cols: Q B X M Y
kudo: [129 153 113 169 147]
tepi: [153 129 113 190 153]
danaf: [105 134  89 188 142]
succ: [89]  [188]
at: [129 153]  kudo, 0

cols: K G P C
Rikan: [101 115 116 119]
Zuda: [118 116 101 116]
dugad: [161 148 152 153]
Vuk: [148 142 100 143]
fom: [118 116 101 115]
Mefe: [152 161 148 153]
vin: [105  95 132 100]
order: [101 115 116 118]  fom
down: [101 152 100 101]  P
down: [101 118 161 148]  K
down: [116 153 143]  C
at: [152 161 148]  Mefe, 0
succ: [105]  [95]
order: [115 101 116 118]  fom

cols: W U L V T J
regi: [154 107 155 102 123  94]
rufov: [158  99 160 103 115 116]
zeza: [ 90 169 158  95 138  95]
Visir: [154 103 159 105 118 157]
Ket: [ 97 162 100 155 136 127]
Guto: [ 97 156  92 169 140 138]
Pogi: [133 127 115 126  76  85]
order: [ 99 103 115 116 158 160]  rufov
which: [154 103 159 105 118 157]  Visir
has: [155 136]  yes
succ: [156]  [92]
has: [159  99 160]  no
down: [154  97]  W

cols: S D A N R E F
zadi: [138 126 126 102 121 105 153]
gid: [144 123 124 117 123 125 116]
nug: [144 123 133 117 123 124 132]
vaz: [122 123 125 117 123 124 132]
down: [116 132]  F
has: [133 117]  yes
succ: [122]  [123]
at: [123 125 117 123 124]  vaz, 1

cols: bup Ziv kip Zuk
sut: [110 137  97 157]
pofiz: [137  97 156 110]
bop: [189  75 109 162]
san: [137 119 122 118]
vatan: [110 137 155  97]
order: [ 97 155 137 110]  vatan
order: [ 97 110 137 156]  pofiz

cols: zap kat gasi Puga gis metu vup mol
zuled: [ 87 131 129 127  93 160 133 128]
fanem: [128 131  88 131  90 129  87 127]
tupit: [ 93 160  88 129 132 131 127  87]
order: [ 87  93 127 128 129 131 133 160]  zuled
succ: [132]  [131]
order: [ 87 127 131 132 129  88 160  93]  tupit
at: [132 131 127]  tupit, 4
down: [129  88]  gasi
which: [ 93 160  88 129 132 131 127  87]  tupit

cols: lipu rini puf Nusas kuda zepib Renob
bipep: [150 159 139 155  99 136 133]
fosep: [105 131 131 113 146  97 150]
popib: [106 131 150 113 131  97 146]
order: [131 106 146 113 150 131  97]  popib
down: [105 106]  lipu
at: [131  97]  popib, 4
has: [159 139 155  99]  yes

cols: peg Nuvun lom Guze befe Pamoz sizo tokek mido
deki: [181 128 127 129 127 129 128 129 130]
Maten: [160  91 181  73 104 175 158  67  89]
Nas: [132 134 127 127 126 158 121 122 120]
bine: [158 120 132 127 125 134 127 121 122]
mori: [132 101 153 107 115 151 135  95 103]
lemam: [134 116 135 124 123 137 127 116 119]
order: [132 127 125 134 127 121 122 158 120]  bine
down: [130  89 120]  mido
has: [116 135 123 123 137]  no
has: [104 175 158  67  89]  yes
has: [129 130]  yes

cols: Dep mikaz Fam pup
Foreg: [109  92 178 163]
narab: [109  88 178 163]
konob: [ 86 178 163 134]
has: [178  88]  no
at: [ 88 178 163]  narab, 1

cols: rotip rugin vudub bir
Botub: [170  87  78 172]
fiv: [167  97  89 178]
Rozer: [131 129 114 121]
geta: [183  82 173  87]
down: [121  87]  bir
succ: [167]  [97]
down: [170 167]  rotip
down: [167 131]  rotip

cols: gadag dur ges Vab
vubo: [136 189 154  78]
punu: [ 86 177  78 170]
gula: [189 136 154 158]
Leza: [ 86  81  74 158]
rus: [177  86  78 158]
at: [86 81]  Leza, 0
at: [ 86 177  78]  punu, 0
at: [ 78 158]  rus, 2
down: [154  78]  ges
has: [81 73]  no
at: [136 189 154]  vubo, 0

cols: semet Bofik rol tud daf Tumar nanof fafaf Povin
gofeb: [116 117 128 142 153  82 139 120 140]
peb: [142 114 109 125 123 111 155 117 135]
fanag: [127 116  89 147 129  98 136 108 146]
tomif: [149 145 158 107  99 175 135 122 119]
rapu: [116 134 152 146 136 142 110 133 130]
sem: [137 116 173 126 131 153 144 122 126]
succ: [123]  [111]
has: [128 116  89]  no
has: [142 153]  yes
has: [ 89 147 129  98 136]  yes

cols: Lano sig pif bemor meb
modim: [ 91 164  95 118 120]
sev: [165 170  74 108  78]
ketog: [ 97 162 103 118 115]
buko: [117 162 103 118 115]
Suz: [ 98  93 167 119 161]
kasa: [159  82 168 143 140]
tob: [104 100 162 116 156]
Zese: [102  97 163 115 118]
Zupa: [102  97 163 115 158]
Birul: [165 170  74 127  78]
succ: [95]  [118]
which: [117 162 103 118 115]  buko
down: [ 98 159 104]  Lano
has: [115 118]  yes
succ: [93]  [167]

cols: lono dokog vizum losu Reb zilo rige
vabo: [143 141 110 109 145 143 143]
rigeg: [141 141 133 136 110 140 141]
Lada: [145 110 109 143 143 141 144]
nor: [111 113 134 131 136 113 113]
robig: [123 122 114 114 141 124 123]
kas: [143 143 127 130 108 141 143]
has: [114 114 141 125]  no
has: [110 109 145 143]  yes
down: [143 136 141 108]  Reb
order: [109 110 141 143 143 143 145]  vabo

cols: bana tuseb zim Vev lod rege dem nizer
kig: [129 126 122 127 138 107 129 119]
lat: [101 126 120 132 179  90 101 134]
vig: [131 132 140 133 175  95 131 122]
pap: [132 165 135 129 166 101 132 124]
zas: [100 129 117 122 159  92 100 144]
mul: [134 123 131 124 137 111 134 120]
Gekis: [105 123 128 126 175  92 105 148]
desa: [101 128 133 114 164  92 101 144]
fir: [109 116 121 142 154 119 109 106]
Par: [100 129 127 121 163  87 100 146]
rari: [135 184 132 131 177  98 135 126]
order: [ 92 105 148 105 123 128 126 175]  Gekis
at: [129 127 121 163  87 100 146]  Par, 1
succ: [95]  [131]

cols: Teb Dat buna Setak nugon zabe fas
Bedup: [122  88  76 106 125  83  97]
Dor: [159 122 171  92  95 105 112]
vom: [ 96 116 114 147  99 155  95]
has: [116 114 147  99 155]  yes
at: [122 171]  Dor, 1

cols: guvu Vimev dad Filir vunud Galu lis voz
kuvo: [162 106 135 144  91 123 183  71]
Dore: [162 106 135 144  83 150 175  69]
muke: [128 161 129 115 163 129 141 183]
taba: [113  79 116 116 131 143  91 121]
tik: [113  79 116 151 131 143  91 121]
potan: [162 106 142 144  83 150 175  69]
down: [ 83 163 131]  vunud
down: [116 151]  Filir
has: [162 106]  yes
order: [183 141 129 163 115 129 161 128]  muke
which: [113  79 116 116 131 143  91 121]  taba
at: [151 131 143  91 121]  tik, 3
succ: [141]  [183]

cols: Deva Sen bese nekeg vuf suf pel Sado korol
zata: [136 130 153 165 109 136 150 124 105]
mabid: [134 124 109 120 125 124 122 107 106]
nir: [ 99 106 139 123 144 140 168  94  85]
silel: [150 112 111 126 138 125 143 123  90]
vedu: [105 134 107 122 125 124 109 124 120]
mok: [120 102 177  94 108 144 131 150 107]
dese: [105 105 112 138 152 127 108 116 103]
roz: [110 102 128 105 108 111 130 130 176]
zom: [135 117 159 146 100 162 124 158 143]
verom: [120 108 107 131 150 102 176  94 144]
which: [150 112 111 126 138 125 143 123  90]  silel
at: [108 107 131 150 102]  verom, 1
at: [109 136 150]  zata, 4
order: [105 107 109 120 122 124 124 125 134]  vedu
has: [112 138 151]  no
order: [144 107 150 108  94 120 131 176 102]  verom
down: [136 124 140 125 124 144 127 111 162]  suf

